In the data rows, zero lies at 4.5, halfway between 4 and 5.
Some points, one per row:
[5 7 4 3 5 4 3 3 6 4 2 2 4 2 6 6]
[4 3 6 4 5 3 3 3 6 6 5 5 6 5 4 2]
[2 7 4 3 5 3 3 3 6 1 2 2 2 2 7 6]
[3 7 4 4 5 3 3 3 6 2 2 3 2 2 8 6]
[6 3 5 5 5 3 3 3 5 7 5 6 5 6 4 3]
[7 7 4 4 5 4 4 3 6 1 1 3 3 1 6 6]
[6 3 5 4 5 4 3 3 6 6 5 4 4 5 3 3]
[7 3 6 5 5 4 4 3 6 6 5 5 6 5 3 2]
[4 3 6 4 5 4 3 4 6 6 5 5 5 6 4 3]
[2 7 3 3 5 3 3 3 6 2 2 2 3 2 7 7]
[2 3 5 5 5 3 3 3 6 6 4 5 4 5 4 3]
[6 3 5 4 4 1 3 3 5 6 5 5 6 5 5 3]
[3 3 0 9 9 7 7 7 2 4 7 6 2 4 4 5]
[2 7 4 4 5 3 3 3 6 2 1 2 3 1 8 7]
[2 4 4 4 2 7 7 7 2 6 6 7 4 5 3 5]
[6 3 6 4 5 3 3 3 6 6 4 6 5 6 3 3]
[3 7 4 4 5 3 3 3 6 3 2 2 2 2 7 7]
[6 4 4 4 2 7 7 7 2 5 6 6 7 6 3 6]
[7 4 4 4 2 7 7 7 2 3 6 7 5 5 3 6]
[6 7 4 3 5 3 3 3 6 3 2 2 3 2 7 7]
[6 3 5 4 5 2 3 3 6 6 5 6 7 6 3 3]
[3 7 4 3 5 3 4 3 5 1 2 2 2 2 6 6]
[3 3 6 5 5 3 3 3 6 5 6 5 6 6 4 2]
[3 3 6 4 5 3 3 3 6 6 5 5 5 5 4 2]
[3 3 6 4 5 3 3 3 6 6 4 6 5 6 4 2]
[7 7 4 3 5 4 3 3 6 3 2 3 3 1 6 6]
[3 4 4 4 2 7 7 7 2 5 6 6 6 6 4 5]
[3 4 4 4 2 7 7 7 2 3 6 6 7 6 2 6]
[5 3 5 4 5 3 4 3 5 6 5 5 5 5 4 3]
[4 3 7 4 5 4 4 3 6 6 5 4 6 5 4 3]
[2 3 5 4 6 4 4 3 6 6 5 5 4 6 4 3]
[5 3 0 9 9 7 7 7 2 6 8 6 2 4 6 4]
[6 3 5 5 5 4 4 3 6 6 5 5 6 6 4 2]
[4 4 4 4 2 7 7 7 2 6 6 7 6 7 3 5]
[3 4 4 4 2 7 7 7 2 4 7 6 7 6 2 6]
[4 7 4 3 5 4 3 3 6 2 2 1 1 3 8 6]
[4 4 4 4 2 7 7 7 2 4 7 5 5 6 2 5]
[3 3 5 5 5 4 3 3 6 5 5 5 6 6 3 2]
[3 7 4 4 5 2 3 3 6 3 1 2 3 2 6 7]
[7 7 4 3 5 4 3 3 6 3 2 1 2 2 7 7]
[5 3 5 5 5 3 4 4 6 7 6 5 5 5 3 3]
[7 7 3 4 5 3 3 3 6 2 2 3 2 2 7 7]
[4 3 6 5 5 4 3 4 6 5 5 5 6 5 3 2]
Then 12 other points, each followed by its number:
[7 4 4 4 2 7 7 7 2 5 6 7 7 6 3 6] 0
[2 3 6 4 5 2 3 3 5 6 5 6 6 5 3 2] 1
[7 3 5 4 5 4 3 3 6 7 6 5 5 5 4 2] 2
[2 3 6 4 5 4 3 3 6 7 5 5 4 5 3 3] 3
[4 3 6 4 5 4 3 3 5 7 5 5 6 6 4 3] 4
[3 3 6 4 5 4 4 3 6 5 5 4 6 5 3 3] 5
[7 3 5 4 5 3 3 3 6 6 5 5 5 5 4 3] 6
[6 7 4 3 5 3 3 3 6 2 3 2 2 1 7 6] 7
[6 3 6 4 5 3 3 3 5 5 5 5 5 5 3 3] 8
[3 3 5 4 5 4 3 3 6 6 5 5 4 6 5 3] 9
[2 7 4 3 5 3 3 3 6 4 2 2 1 3 7 7] 10
[4 7 4 3 5 4 4 4 6 2 2 3 2 2 6 6] 11
Which two of these numbered points are nearest to each point below, ignoring the 2 directions in which the first points spread most? Their numbers follow each, nearest first.
[7 3 6 4 5 4 3 3 6 6 5 4 4 5 5 3] > 2 6
[4 3 5 4 5 3 3 3 6 6 5 6 5 6 3 2] > 11 9
[2 7 4 4 5 4 3 3 6 3 2 2 2 1 6 6] > 3 5
[7 4 4 4 2 7 7 7 2 4 6 6 8 6 4 5] > 0 6
[2 3 5 5 5 3 3 3 5 6 5 6 6 5 3 3] > 1 3
[3 5 9 9 5 7 7 7 2 3 7 2 6 5 2 5] > 5 8
[2 3 5 5 5 4 3 3 6 7 4 4 5 5 2 3] > 3 5
[7 4 4 4 2 7 7 7 2 5 6 6 7 6 3 5] > 0 6
[6 3 6 4 5 4 3 3 6 6 6 5 5 5 3 2] > 7 8
[7 4 4 4 2 7 7 7 2 5 5 6 7 6 4 5] > 0 6
[4 3 6 4 5 4 3 4 5 7 5 5 6 5 4 3] > 4 11
[7 4 4 4 2 7 7 7 2 5 6 7 6 6 4 6] > 0 6
[7 3 0 9 9 7 7 7 2 6 7 7 0 4 5 4] > 2 6
[3 7 4 3 5 4 4 3 6 2 1 3 3 2 7 6] > 11 5
[5 3 6 4 5 3 3 3 6 6 5 4 6 6 5 3] > 4 7
[2 3 6 5 6 3 3 3 6 6 4 6 6 5 4 3] > 1 3
[3 3 6 4 5 3 3 3 6 8 5 4 5 6 4 3] > 10 4
[3 7 4 4 5 3 4 3 5 2 2 3 3 1 7 7] > 1 4
[5 7 4 4 5 4 3 3 5 1 3 3 2 2 6 7] > 8 7
[5 3 6 5 5 3 3 3 5 4 5 5 4 6 3 2] > 8 11
[7 7 4 4 5 3 3 3 6 3 2 3 2 2 6 6] > 6 8
[3 3 6 5 5 3 3 3 6 6 4 6 6 5 4 2] > 1 11
[3 4 4 4 2 7 7 7 2 5 7 6 5 7 2 6] > 10 4
[3 5 9 9 5 7 7 7 2 3 6 2 5 5 3 5] > 5 4
[3 3 6 5 5 4 3 3 6 6 4 5 6 6 4 3] > 4 5
[5 3 0 9 9 7 7 7 2 6 7 6 2 4 5 5] > 2 6
[7 7 4 4 5 3 3 4 6 2 2 2 2 3 7 7] > 6 8
[3 3 5 4 5 4 3 4 6 7 5 5 5 7 5 2] > 9 10
[3 3 6 5 5 3 4 3 5 7 4 5 4 5 4 3] > 3 10
[5 3 5 5 6 3 3 3 5 5 4 5 6 5 4 3] > 8 4
[7 3 5 4 5 3 4 3 5 7 4 6 5 5 4 2] > 6 2
[7 3 5 5 5 3 3 3 6 6 4 5 5 5 5 3] > 6 2
[6 3 6 4 5 3 4 3 5 6 5 3 5 6 3 3] > 8 6
[5 7 4 3 5 4 4 3 6 1 1 3 1 2 6 6] > 11 8
[7 4 4 4 2 7 7 7 2 5 6 7 6 6 3 5] > 0 6
[4 7 4 4 5 4 4 3 6 3 2 3 3 2 7 8] > 4 11
[5 7 4 3 5 4 4 3 6 2 3 3 2 1 7 7] > 7 11
[2 3 6 5 5 3 4 4 6 7 5 6 5 5 3 2] > 3 1
[7 3 5 6 5 4 4 3 5 6 6 6 6 5 3 3] > 6 7
[6 3 5 4 5 3 3 3 6 6 4 4 6 5 2 3] > 8 6
[2 3 6 4 6 3 4 3 6 7 5 6 5 6 4 3] > 10 3
[4 4 4 4 2 7 7 7 2 4 6 8 6 5 3 5] > 11 8
[2 7 4 4 5 3 3 3 6 3 2 2 2 2 7 7] > 10 3
[7 7 4 4 5 4 3 3 6 2 2 2 2 3 8 7] > 6 2
[2 3 6 4 5 4 4 3 6 5 5 4 5 6 4 3] > 5 9
[7 3 6 5 5 3 3 3 6 7 4 5 5 5 4 3] > 6 2
[4 3 6 5 5 3 3 3 6 5 5 5 5 5 4 2] > 11 5
[4 7 4 4 5 3 4 3 6 2 2 2 2 1 6 6] > 11 5
[2 3 5 4 5 3 3 3 6 6 5 5 6 6 3 2] > 1 5
[3 3 5 4 5 3 3 3 6 7 6 4 5 6 3 3] > 10 3
[5 7 4 4 5 4 4 3 6 3 3 3 3 2 7 6] > 7 11
[5 3 6 5 5 3 3 3 6 6 6 5 5 5 3 2] > 7 8
[2 7 4 3 5 3 3 3 6 3 2 2 2 2 8 7] > 10 9
[4 7 3 4 5 4 3 3 6 1 2 3 2 2 7 6] > 11 9
[2 7 4 3 5 3 3 3 6 3 3 3 2 2 6 6] > 3 1
[4 3 6 4 5 4 3 4 5 6 4 5 5 5 4 3] > 4 11
[3 5 9 9 5 7 7 7 2 4 7 1 5 6 2 6] > 5 4
[6 3 6 4 5 4 4 3 5 5 5 4 6 5 4 3] > 8 7
[6 4 4 4 2 7 7 7 2 4 6 7 6 6 3 6] > 0 8
[7 3 6 5 5 4 3 3 6 7 5 5 4 6 5 2] > 2 6
[6 3 5 5 5 3 3 3 6 5 5 5 5 5 3 3] > 8 6
[3 4 4 4 2 7 7 7 2 5 6 6 6 6 3 6] > 4 5
[5 3 6 4 5 3 3 3 6 6 5 6 7 5 5 3] > 4 7
[3 7 4 3 5 4 3 3 6 3 3 3 2 2 8 6] > 9 4
[2 7 4 3 5 3 3 3 6 3 2 2 2 2 8 7] > 10 9
